One hidden turn or mirror swaps the rows below in pairs. Which row is each named row swapped with?
The rows were stretched afterwards, more along some directions than others.
Dibe: [  2   4  -9   0   5  14 -14  -5  10   1 -20  -9 -12  -3   8  17  -1   8
  -6   6  -3  -2  11]
Bir: [-28   3   4  -6  15  -5   0  -5  -3  -9   3   7  -2  -1  15   5 -10  13
  -2 -12 -10  -2 -25]
Beb: [-29   1   0 -10  14  -2   7  -5   1  -8  -6   9  -2  -3   5   6  -7  17
 -10   7 -14   1 -18]
fezal: [ -5   4   6  -7  14  -8  -8 -15  -2   7   4 -14  -8   4   7  -5 -11   8
   1   3   1   2  -9]
rukev: [-18   0  -5   4   7   3  -7   9   4  -1 -14   0  14  13   6   2  -4   3
   9 -17   6 -10  -9]
Luz: [ -7   1  -2 -16  13  -3  -1 -18  10   3   5   5  12  13  -1 -14  -9   6
   6  13  -4   5  -1]
mosol: [  3   5  -4  -4   3   3   7   2  12  -6 -19  -2  -3 -19   6   2  -9  -3
   0  -2 -12   1   3]
Ruva: [-12  16  -9  -5  21   6  -2  -9   7   8   8  -1   2  12   1  -2  -8   3
   5   2  -4  -2  -9]
bipar: [-26  13  -9  -7  30   5   9 -26  14  -4 -14  14   4 -13  12  -5 -16   6
   6   1 -18  -2 -16]
tobol: [-11   0  -8   2   8   2  -9  -3  16  -8  -5   8  15   4  13 -10 -15  18
  20   0  -1   4  -1]
zakos: [-14   2  -1  -8  13   5  13  -6  20   5 -21   0  23   3   7  -6 -12   6
  10  12 -24   0  -4]
gidak: [  3  -6  -2  -3   7   0 -19   3  10  16   6 -14  -3  26  17   8   0  11
   6   7   9  -3   6]
Gata: [-20   5 -10   6  11  16   1   7  11   9 -24   2  -2  16   0  20 -10  11
   0  -3  -3  -5  -6]
ped: [ -1   1   7  -6   3   5   6  -8  -1  11  -9  -4   3  10   9  12 -16   4
  -2  10 -25  -8  -3]
lukof: [ -6   3  -6   4   6  11 -11 -12  31   6  -9   0   6  -9   5   2 -11  -2
   8 -11  -5   1   4]
Gasek: [ -4   0  -3  -9  27  -6  -2  -8   6   5   8  -7   8   9  13 -12  -5   3
  -2   7  -7   4  -6]
peteb: [  3  -6  -9   9  -7   6 -11   4   0   8   1  -8  -2  22  11  10  -8  10
 -14  11  -5   2  15]
gek: [ -8  10  -5  -6  12   3 -11 -19   2   1  14   1  -6  -4  14  -3   2  -4
  -6  -1   4   0  -2]
riru: [  3   9  -6  -6   4   6  -2 -17   1  -1  -6  -2   3   7   5   1 -16   3
  -1  12 -29   1  14]
serer: [  4  -3 -10  -2   1   1 -12   1   8  -1  -4  -2   6  -2  26  -4  -4  15
  -5   5   7   7   5]
teb: [-22  -3   3   8   1   1 -23  -3   0  -9   5  -8  -8   8  14  13  -2   9
  -3  -5   2   2   0]
rozot: [-21   0   3  -9  -4  -5   7  -1   9   7 -13  10  13   9   3   2 -13  17
  14  -8  -8  -8 -12]
guvin: [-11   4 -14   0  -7  10   3   5  13  -8 -12  17   8  -9   2   3 -11  15
   5   2 -19   2   3]
ripu: [-31   7  -4  -6  14  -1 -14 -10   4 -17  -9   4 -12 -11   3   6  -2  13
  -5 -11  -5  -2 -10]
vasol: [  0  10  -4  -5  16   7   7  -5   3   6  -8  -3 -13  -5   5  16  -8   4
  -4   2 -16  -4 -10]
Demu: [ -5  -4  -1  -8  14   4 -17   2  -4  14  -3  -5   8  27   6   5   1   7
  -3   7  -7  -5  -3]
robem: [ -1  -1   0  13 -22   3   3   9   0  -4  -8  -5  -7  -4  13  18  -7  12
 -11   2 -13   7  10]
bef: [-14   9 -10  -6  19  12 -12 -19  11 -14  -8   5  -1  -8  -6 -12  -6   0
   3  -1   4   3  -1]
Mivi: [ -1   6 -13  -1  22   2 -11  -2   6   3   4  -9 -16  -4  16   3   3   2
 -14  -3   9  -2  -6]
nupa: [  4   3   1 -14  13   0   1 -12   7  16 -14  10  14   5  18   3 -11   1
  20  -5 -13 -17  -8]
napi: [-16  -9   5   0   0   1   1   5   3   9  -6  -1   8  17  11   2  -1  16
   8  -4  -2   0 -17]
dusuv: [-20   6 -17  -1  11   6   0  -8   7 -22 -14   9  -7 -13  -3  -6  -5  13
  -4  -5 -11   9  -6]
gid: [ -9   5  -8   3  14  10   4   1  12   0 -10   9   6   6   8   3 -17  16
  19  -6   6   3 -15]
vimu: [-13  -7 -11  11 -12  13 -14   6  12  -9 -13   3   5   7  13  11  -4  16
  -1 -14   5   6   8]
Beno: [ -2   6   0 -13  10  -5  -2 -15  12   7  -3   3   3 -17   9   8 -12  13
   3   6 -22  -5 -11]
Niti: [-11  -3  -8 -15   9   5   2   6   9  -3 -19  11   9  16  10 -15 -11  14
   7   5   2  -1   0]
mateb: [ 10   9 -13  -8   6  13  14   0  12   4 -25  10   6 -11  -2  -4  -9  -2
   1   0 -12  -3  -3]
vov: [ -8   5  -9 -13  -3   4   6  -4  11 -11 -26   5   1 -12   5   2   5   7
   1   4 -12   3   8]
fepum: [  5   6 -19   9 -10  15  -5 -10  16  -8 -12  14  -3 -14   5  14  -8  15
  13  -3  -8   4  10]
mamov: [  6   4  -3  -2   2   8   1   0  20   6 -19  -8  16   8  -1  -6 -11   0
  14   5 -14   1  12]
keru: [ -8   2 -15   6   4  18  -7  -2  11   1 -12   0 -21   7   2  19   9   7
   2 -12  14  -2   2]
Bodug: [  0  -2   0   1   3   7  -6   3   3  18   9 -10   2  27   1   3  -6  12
   4  16   9   1   2]
moto: [-10  -7  -2   7  15  -4 -10  -5   5   5   1 -11   7  21  17   4 -17  14
  -4  15  -4  -1   1]
pov: [ 13   3 -13   6  -9  16  -1   2   8   3  -6  -1   6   0  -1  -6  -2  -2
   4   2   2   9   5]
ronon: [  6   6  -7  -8   0  15   4 -22   9  -5 -14   6   6  -8  13 -10  -8  -2
  10   3 -10   1  10]
pizi: [ -7  -2   1 -17   8  -6   7  17  -8  -1 -16   0  -6   7  -1   4  -2  12
  -1  -1  -2  -3 -21]
pufi: [ -7   3 -15   2   5   7   0  -4   6   2   1   3  -1   6  -3  -2  -9  13
 -15  13  -3   3   2]
Gikav: [-16   1 -11   3   2   3  -2   5  16  -5 -12  10   0 -15  15   2  -6  18
   0  -8   0   0 -10]
Gub: [-16   5 -15 -16  14   7   8 -30  16  -7 -15  17   3  -7   6  -3  -5  15
  -5   9 -14   1   7]
lipi: [  7   6   5 -19  18   4   7 -19   3  15  -9   8  12   5  13  -3  -8   4
  10   2  -6  -5 -13]
Beman: [  2  12  -7  -4  -1  13   6 -14   0  -6   1  19   6 -17  13   2  -1  -4
   2   2 -25   1   1]
guve: [  3   9 -12   2   4   3   2 -18  11   7  -9   3  17   1  16  -4 -29  15
  16   4 -18 -10   6]
Vur: [  3   5  -9  -1   7   8  -5  -9   4  -2 -21  -5 -10   1   0  10 -13   7
  -3   5 -25  -6  10]
bime: [ -5  -3 -16   9   7   5 -18   9  14  -6 -17 -18  -8  10   9   4 -10  20
  -8   1  -8   2  15]

moto swaps with Ruva
vasol swaps with Beb
gek swaps with peteb

